Each named turn below is shown by a few rows before and after it. Which turns, in which order, take the first row of each later pair to the second? The first pair is answered.
turn z19:
[-261, -239, -64, -78, 198, 103, 123, -8, -28, 120] -> [-264, -249, -77, -58, 191, 99, 116, -9, -19, 108]
[-8, -14, 35, -58, 33, -5, 46, 21, 6, -23] -> [-10, -40, 32, -39, 21, 2, 36, 23, -14, -56]
[151, 48, 16, 18, -82, -14, -5, 31, 26, -7] -> [133, 77, 28, -25, -57, -39, 4, 7, 34, -1]
turn z389:
[-70, -89, -65, -69, 60, -24, 19, -113, 186, -172] -> [-98, 9, -40, -164, 95, -63, 33, -96, 186, -98]
[-167, -48, 349, -424, 85, 75, 232, 82, -12, 211] -> [-70, -77, 308, -268, -2, 184, 245, 253, 36, 358]
[-63, -172, 174, -282, 64, 35, 75, -207, 43, -227] -> [-60, 14, 218, -407, 101, 8, 107, -124, 52, -10]
[-176, -82, 282, -69, 102, 176, 348, -18, 88, 93] -> [-159, -97, 264, -10, 71, 200, 349, 21, 114, 129]
turn z524:
[-54, 205, 171, -295, 178, 28, 150, 33, 60, 368] -> [20, 91, 192, -34, 29, 197, 133, 214, -70, 450]
[94, 23, -17, -91, 47, -33, 86, 83, 255, 13] -> [84, -22, 7, -30, 16, 44, 93, 147, 220, 59]
[-29, 492, 150, -442, 22, -96, 115, -88, -219, 417] -> [-36, 358, 237, -283, -70, 134, 211, 91, -283, 534]
Then:
Each pair is 2 to 3 turns apart.
[-77, -401, 134, 115, 46, 99, 76, -99, -190, -244] -> [-164, 22, 263, -320, 230, -68, 138, -131, -222, 3]  z389 then z389
[-92, -368, 59, 82, -100, 248, 108, 36, 183, -48] -> [-248, -215, 159, -239, 62, 81, 120, -175, 100, -168]  z389 then z389
[-175, 281, 145, -10, -124, -27, -107, -108, 59, 143] -> [-121, 58, 119, 243, -239, 140, -86, -7, 74, 111]  z524 then z389 then z389
[122, 18, -211, -106, 5, -84, 33, 37, 248, 142] -> [111, -50, -156, -54, -58, 33, 99, 128, 219, 214]  z524 then z524
[35, 167, 31, -14, 91, -129, -164, 158, -231, -324] -> [-113, 126, 204, -247, 189, 11, 51, 181, -105, -232]  z524 then z524
[105, 84, -197, 203, -158, -48, -204, -24, -301, -89] -> [-52, 171, -117, -187, 31, -183, -114, -248, -181, -202]  z389 then z524
[71, 50, 9, 62, -83, 97, 29, 121, 101, 250] -> [123, -59, -98, 219, -141, 59, -103, 33, 57, 43]  z524 then z389
[-2, 277, 7, -29, 47, -119, 28, 108, 131, 214] -> [57, 223, -11, 142, -13, -72, -29, 184, 41, 234]  z524 then z524 then z524
[-56, -109, 119, -105, 149, -129, -65, -148, -153, -260] -> [-46, 98, 224, -196, 147, -8, 93, 113, -39, 212]  z524 then z389 then z389
[12, -112, 91, 274, -95, 170, -86, 119, -348, 46] -> [3, -49, 26, 132, -9, -77, -220, -147, -367, -229]  z389 then z524
[198, 136, -221, 186, -52, -69, -84, 144, 247, 146] -> [40, -36, -168, 39, 59, -209, -129, -209, 124, -316]  z389 then z389 then z389
[126, -55, -97, 199, -167, 199, 87, 242, 274, 282] -> [184, 274, -206, 30, -93, -128, -76, 109, 289, 291]  z524 then z19
[-115, -46, 61, -157, 128, -79, -53, -315, -160, -269] -> [-17, 318, 83, -216, 120, -56, 14, -18, -69, 296]  z389 then z389
[-73, -86, 87, -160, 133, 17, 176, -19, 240, 83] -> [-30, -139, 54, -34, 74, 89, 163, 53, 279, 131]  z389 then z389
[36, -11, -127, 0, 96, -345, -263, -227, -313, -428] -> [-196, 114, 297, -393, 215, 85, 284, 179, -81, 297]  z524 then z389 then z524
[-198, 27, 198, -373, 107, -11, 48, -238, -352, -216] -> [-1, 114, 181, 51, -132, 203, 23, 220, -492, 228]  z389 then z524 then z524
[39, 157, 178, -172, 26, -53, 32, 5, -121, 199] -> [163, 116, 69, 77, -77, -5, -67, 107, -128, 221]  z389 then z524
[-100, -100, -124, 175, -73, 47, -168, 200, -36, -17] -> [-133, 138, -165, -129, 70, -151, -148, 58, 88, 5]  z524 then z524 then z389
[-192, 294, 8, -304, 238, -143, -32, 12, 91, 39] -> [-69, 254, -11, -44, 96, 59, -4, 303, 134, 324]  z389 then z524
[-61, -171, 178, 96, -34, 12, 90, -7, -43, -189] -> [-114, 43, 250, -128, 64, -84, 130, -20, -52, -71]  z389 then z389
[-172, 64, -187, 33, 141, -315, -40, -48, -173, 61] -> [-124, 91, -175, 64, 109, -189, 58, 118, -44, 328]  z389 then z524 then z389
[33, 248, -65, -20, -22, -198, -103, 122, 320, 107] -> [55, 58, -140, 74, -52, -174, -116, 31, 405, -103]  z389 then z389 then z524
[33, -224, -7, 30, -47, 85, -93, 45, -75, -214] -> [-58, -148, 94, -160, 32, 53, -38, -25, -90, -222]  z389 then z524
[26, -2, -12, -76, 25, 142, 88, 160, 151, 120] -> [14, -195, -43, 13, 9, 169, 56, 61, 120, -104]  z389 then z389
[85, 442, -10, -79, 37, -91, 35, 17, 139, 293] -> [249, 243, -145, 292, -141, 5, -77, 95, 151, 224]  z524 then z389 then z524
[-185, -249, 377, -112, -2, 222, 350, 95, 269, 212] -> [7, -447, 208, 404, -240, 261, 93, 163, 42, 31]  z389 then z389 then z524
[-101, -420, 103, 323, -199, 171, -45, 85, -307, -142] -> [-268, -61, 140, -293, 90, -236, -58, -305, -225, -299]  z524 then z389 then z524
[174, 0, 39, 354, -235, 66, 104, 36, -173, 318] -> [199, 280, -108, 83, -93, -329, -57, -255, -115, 151]  z524 then z19 then z19
[-133, 33, -109, -188, 74, -154, -21, 50, 184, 427] -> [-35, -289, -176, 254, -116, 35, -106, 151, 59, 270]  z524 then z524 then z389
[4, 26, -171, -83, 68, -203, -240, -185, -31, -263] -> [-7, 184, -27, -217, 84, 31, 31, 148, 208, 288]  z524 then z389 then z389
[5, -188, -21, 223, -51, 68, -56, 12, -113, -95] -> [-64, -144, 54, 117, -3, 38, -59, -45, -230, -145]  z389 then z389 then z19
[-166, 105, 149, -257, 73, 113, 82, 86, -294, 150] -> [-36, -57, 62, 46, -85, 276, 67, 262, -216, 224]  z389 then z389
[77, -18, -38, 56, -100, -14, 47, 116, 51, 116] -> [48, -19, -89, -37, -38, -147, 13, -67, 106, -74]  z389 then z524 then z524
[-66, -292, -186, 235, -14, 209, -5, 21, 159, -211] -> [-73, -160, -248, 69, 83, -3, -62, -172, 231, -324]  z524 then z524
[6, 339, 204, -15, -25, 248, -140, 20, -289, 348] -> [64, 424, 89, -39, 0, 76, -282, -88, -304, 231]  z524 then z524
[-37, -177, 10, 33, -2, -102, -78, -224, -5, -350] -> [-62, 246, 108, -275, 109, -214, -30, -114, 17, 51]  z389 then z389
[-90, -48, 81, -158, 159, -32, 196, -121, 227, -33] -> [35, -83, 17, 46, 53, 96, 194, 56, 290, 145]  z389 then z389 then z389
[101, 190, 293, -87, -29, -94, -142, -71, -268, -186] -> [243, 187, 208, 154, -174, 52, -124, 191, -166, 83]  z389 then z389 then z389
[-68, -105, -5, -56, 60, -54, -60, -154, -91, -194] -> [-135, -79, 152, -110, 52, 109, 110, 25, -100, 66]  z524 then z389 then z524
[150, -194, -230, 192, -94, 111, 32, 24, 501, -36] -> [-34, -171, -136, -116, 72, -79, 12, -303, 391, -350]  z389 then z389
[199, -71, 41, 236, -224, -38, 45, -28, 120, -259] -> [16, 116, 189, -198, -33, -168, 164, -170, 133, -223]  z389 then z524 then z389
[178, 290, -166, -13, -78, -63, -276, 72, -326, 238] -> [217, 332, -209, -54, -51, -48, -226, 115, -158, 331]  z524 then z389
[66, -53, 130, 78, 0, 212, 66, 4, 175, 132] -> [-36, -102, 160, -44, 90, 108, 44, -206, 97, -94]  z389 then z389 then z389
[3, -13, 77, -141, 28, 270, 198, 78, 332, 233] -> [119, -276, -69, 248, -142, 292, 20, 30, 204, -97]  z389 then z389 then z524
[202, 55, 1, 190, -138, 62, -103, 48, -208, 69] -> [150, 82, -44, 12, -32, -104, -154, -182, -165, -170]  z389 then z524
[303, 193, -97, -99, -119, -85, -189, -110, -181, -115] -> [238, 256, -44, -301, -43, -109, -90, -123, -57, -10]  z389 then z389 then z524
